j_773: [166 144 130 148 166  99 124 136 188 190 149 171 141 147 193 190 140 150
 167 110 159 115 134 135 118 132 150 133 170 153 118 112 115 179 122 119
 164 132 134 183 150 207 148 134]
j_133: [166 144 130 149 167  96 125 135 191 192 152 173 143 147 196 195 140 152
 167 110 161 114 136 134 117 131 152 131 169 153 121 109 116 182 119 119
 165 130 137 185 148 210 149 132]
j_980: [112 114 100 108  98  99 110 102 109 109 113 108 108 105 110 110 107 101
 102 102 114 109 107 101 111  94 102  98 102 101 111 100 113 106  90 108
 102  88 115 105  92 110 111  95]
then: [107 101 111] : [ 94 102  98]
len: [166 144 130 148 166  99 124 136 188 190 149 171 141 147 193 190 140 150
 167 110 159 115 134 135 118 132 150 133 170 153 118] : 31
then: [112 115] : [179 122 119]
len: [166 144 130 149 167  96 125 135 191 192 152 173 143 147 196 195 140 152
 167 110 161 114 136 134 117 131 152 131 169 153 121 109] : 32
step -1: [182 119] : [181 118]

j_474: [125 142 104 150]
j_750: [ 94 180 151 140]
j_534: [119 114  96 163]
j_70: [165 143 173 114]
j_75: [137 178  78 175]
j_170: [ 70 200  68 169]
j_451: [166 137 184 110]
j_126: [116 166 171 133]
j_742: [153 127 170 121]
j_187: [109  97 113 146]
[109  97 113 146] : j_187
len: [ 70 200  68] : 3

j_71: [176  99 169 130  76]
j_241: [ 81  97 120  61 155]
j_486: [165 151 154  80 109]
step +1: [165 151 154  80] : [166 152 155  81]
step -1: [176] : [175]

j_406: [199  95 193 194 141 109 204 128 104  97  71  92 204 190 103 130  83 153
 191  75 104  87 200  68 207]
j_437: [ 89 144 100  94  91 211  94 128 209 214 160 193  96  59 206 161 157  75
  66 162 215 162  92 158  89]
j_286: [165  94 163 171  77 180 169 127 199 205  88 149 174 114 182 193  95  75
 127  89 195 101 170  89 178]
len: [199  95 193 194 141 109 204 128 104  97  71  92 204 190 103 130  83 153
 191  75 104  87 200  68 207] : 25
then: [ 94 128 209 214 160 193  96  59] : [206 161 157]
then: [144 100  94  91 211  94 128] : [209 214 160]

j_827: [175 145 110 170  83 209 167 113 126 118 143 125  95 131 156 148 115  71
 186 104  89 126 157 150  77 103 107 150 114 129  93 105 134 182 143 143
 120 104  95]
j_714: [127 150 114 139 118 144 133 132 140 133 149 123 118 128 123 136 141 123
 137 115 109 145 130 137 134 129 123 124 118 112 131 141 145 139 120 132
 126 139 126]
j_273: [137 148 116 162  75 218 140 126 124 126 155 121 101 133 164 135 112 105
 189 108  92 136 142 140  88  94 114 130  80 115  98 119 148 160 123 126
 111 115 122]
j_734: [166 145 115 168  76 217 157 114 122 117 144 115  93 131 157 148 107  79
 189 104  99 121 160 148  79  96 105 143 108 130  88 110 135 177 138 133
 116 110 108]
j_513: [152 147 105 130 119 130 141 145 125 128 145 120 119 119 127 148 137 108
 134 111 110 138 128 153 120 126 117 150 121 117 129 141 143 150 122 130
 132 136 100]
j_962: [150 157 107 172  87 212 154 127 119 134 152 119 105 126 166 130 121  89
 185 111  81 142 154 135  83  95 112 132  85 101 102 112 143 185 135 138
 111 100 105]
j_979: [134 173  94 140  91 160 160 151 123 154 152 126 113 116 145 148 131  99
 154 105  89 152 126 152 100 104 118 143  80  84 120 144 147 158 113 138
 115 124  98]
j_294: [137 166  98 141  85 176 164 140 121 147 143 123 108 117 148 152 126  89
 155 107  94 137 135 159  95  95 112 145  82  98 108 134 142 160 121 138
 112 123  97]
j_867: [127 150 114 139 118 144 133 132 140 133 149 123 118 128 123 136 141 123
 137 115 109 145 130 118 134 129 123 124 118 112 131 141 145 139 120 132
 126 139 126]
j_775: [144 166  99 163  95 190 153 137 115 147 153 112 118 119 158 134 131  96
 168 114  77 153 148 145  90  84 117 130  84  87 110 116 145 187 134 142
 112 103  99]
j_528: [140 163 104 122 108 148 137 152 116 143 157 115 114 117 139 149 133 106
 144 108 100 155 125 173 106 110 117 148  93  95 129 148 156 149 116 126
 134 140  98]
step -1: [112] : [111]
step +1: [126 152 100 104] : [127 153 101 105]
then: [119 105 126 166] : [130 121  89]
len: [127 150 114 139 118 144 133 132 140 133 149 123 118 128 123 136 141 123
 137 115 109 145 130 118 134 129 123 124] : 28
len: [137 148 116 162  75 218 140 126 124 126 155 121 101 133 164 135 112 105
 189 108  92 136 142 140  88  94 114 130  80 115  98 119 148 160 123 126
 111 115 122] : 39
step -1: [114 139] : [113 138]
then: [137 115 109 145 130 137 134] : [129 123 124]

j_292: [140 115 114 127 116 119 119 114 137 139 123 150 137 143 107 132 134 119
 142 145 125 127]
j_520: [138 120 111 126 133 130 138 135 145 119 134 137 121 128 126 119 148 127
 145 111 135 144]
j_749: [182 138 155 112 171 143 144 147 138  97 122  87 164  86 132  79 205 143
 138 184 170  81]
j_337: [130 133 129 120 119 149 127 137 116 132 128 112 146 132 114 122 134 131
 107 122 120 130]
j_996: [136 112 115 131 128 130 129 132 124 122 143 143 129 137 129 133 151 140
 139 110 128 140]
j_248: [141 115 122 128 112 124 115 120 118 143 131 143 144 144 111 135 143 130
 130 138 120 127]
j_655: [134 130 126 120 116 138 117 126 121 137 122 128 147 138 109 130 127 127
 119 138 122 123]
j_564: [146 107 111 132 123 104 127 120 146 136 133 160 119 136 123 128 152 123
 160 128 134 140]
j_532: [133 111 105 133 133 133 140 123 144 114 134 140 131 138 114 125 146 121
 142 126 129 137]
len: [146 107 111] : 3
step -1: [160 128] : [159 127]
then: [133 129 120 119 149 127] : [137 116 132]
len: [136 112 115 131] : 4
then: [137 143] : [107 132 134]
[141 115 122 128 112 124 115 120 118 143 131 143 144 144 111 135 143 130
 130 138 120 127] : j_248

j_596: [124 100 134 123 132 120 136 125 140 125 117 131 121 116 122 135 118 113
 131 136 131 123 124 127 127 104 121 131 107 128 116 128 121 121 140 128
 126]
j_862: [126 138  82 187 104 151 106 135 120 148 135 120 136 135 123 182 147 163
 127 150 131 141 175 106  79 107 137  89 118 169 168 119 134 139 111  91
 149]
j_345: [121 129 113 126 137 120 135 148 149 122 138 123 131 133 124  84 125 123
 127 101 135 118 116 141 155 158 116 152 153 107 116 128 122 121 132 139
 114]
j_426: [147  55 129 136 131 113 138 113 162 129  89 164 109  88 117 159  99  88
 133 158 116 122 132 118 119  85 122 128  58 135  99 134 117 118 157 146
 155]
j_588: [128  71 148 117 141 108 145 120 151 125  98 147 113 103 117 134 103  96
 133 138 126 117 121 130 132  95 115 145  93 123  98 133 117 116 155 156
 129]
j_709: [148  53 160 114 148  99 150 105 173 125  87 179 107  77 116 138  93  63
 136 148 115 116 120 137 138  86 118 155  54 118  73 140 115 110 162 205
 149]
j_173: [140 157  85 168 106 150 106 134 116 144 136 120 136 140 133 161 147 156
 123 144 118 142 155 111 101 117 154  92 129 153 166 127 140 148 109  94
 150]
j_616: [130 146 108 139 118 140 115 128 127 130 131 123 134 130 128 141 139 133
 128 135 126 136 131 122 120 117 132 112 127 136 135 129 129 132 117 108
 130]
j_4: [137  66 103 141 116 131 126 122 149 130 102 142 117 104 116 163 114 107
 133 154 126 127 135 109 110  89 123 107  82 143 114 130 119 121 145 120
 152]
j_751: [137 163 139 122 135 131 121 129 113 126 137 120 135 145 149 110 135 137
 125 117 119 137 121 142 140 163 139 143 160 118 138 131 138 138 112 118
 120]
j_469: [143  56 161 112 148  99 151 108 167 124  88 171 108  82 117 136  93  69
 135 146 116 115 119 138 138  88 116 155  65 117  77 138 116 109 162 206
 144]
step -1: [173] : [172]
step -1: [124 127] : [123 126]
step -1: [120 136 135] : [119 135 134]
len: [140 157  85 168] : 4
then: [129  89 164 109  88 117 159  99  88] : [133 158 116]
then: [121 129 113 126 137 120 135 145 149] : [110 135 137]

j_315: [203  52 201 182  90  87 201  81 117 122  77 112  63 139 141  60 151  92
 203  88 183 103 149  86  65  57 123  65  56  92 109 107 109  54]
j_524: [120 122  54  51 165 201 149  76  99 196  97  79 147  78 131 167 149 170
  99 164 194 158 127 136 148  52 169 194 176 120 154  88  81  67]
j_394: [203  52 201 182  90  87 201  81 117 122  77 112  63 139 141  60 151  92
 203  88 183 103 149  86  65  57 123  65  56  50  98 175  88 132]
step +1: [127] : [128]
step +1: [ 76  99 196] : [ 77 100 197]
len: [203  52 201 182  90  87 201  81 117 122  77 112  63 139 141  60 151  92
 203] : 19
len: [120 122  54  51 165 201 149  76  99 196  97  79 147  78 131 167 149 170
  99 164 194 158 127 136 148  52 169 194 176 120 154  88  81  67] : 34
then: [165 201 149  76] : [ 99 196  97]
step -1: [86 65 57] : [85 64 56]

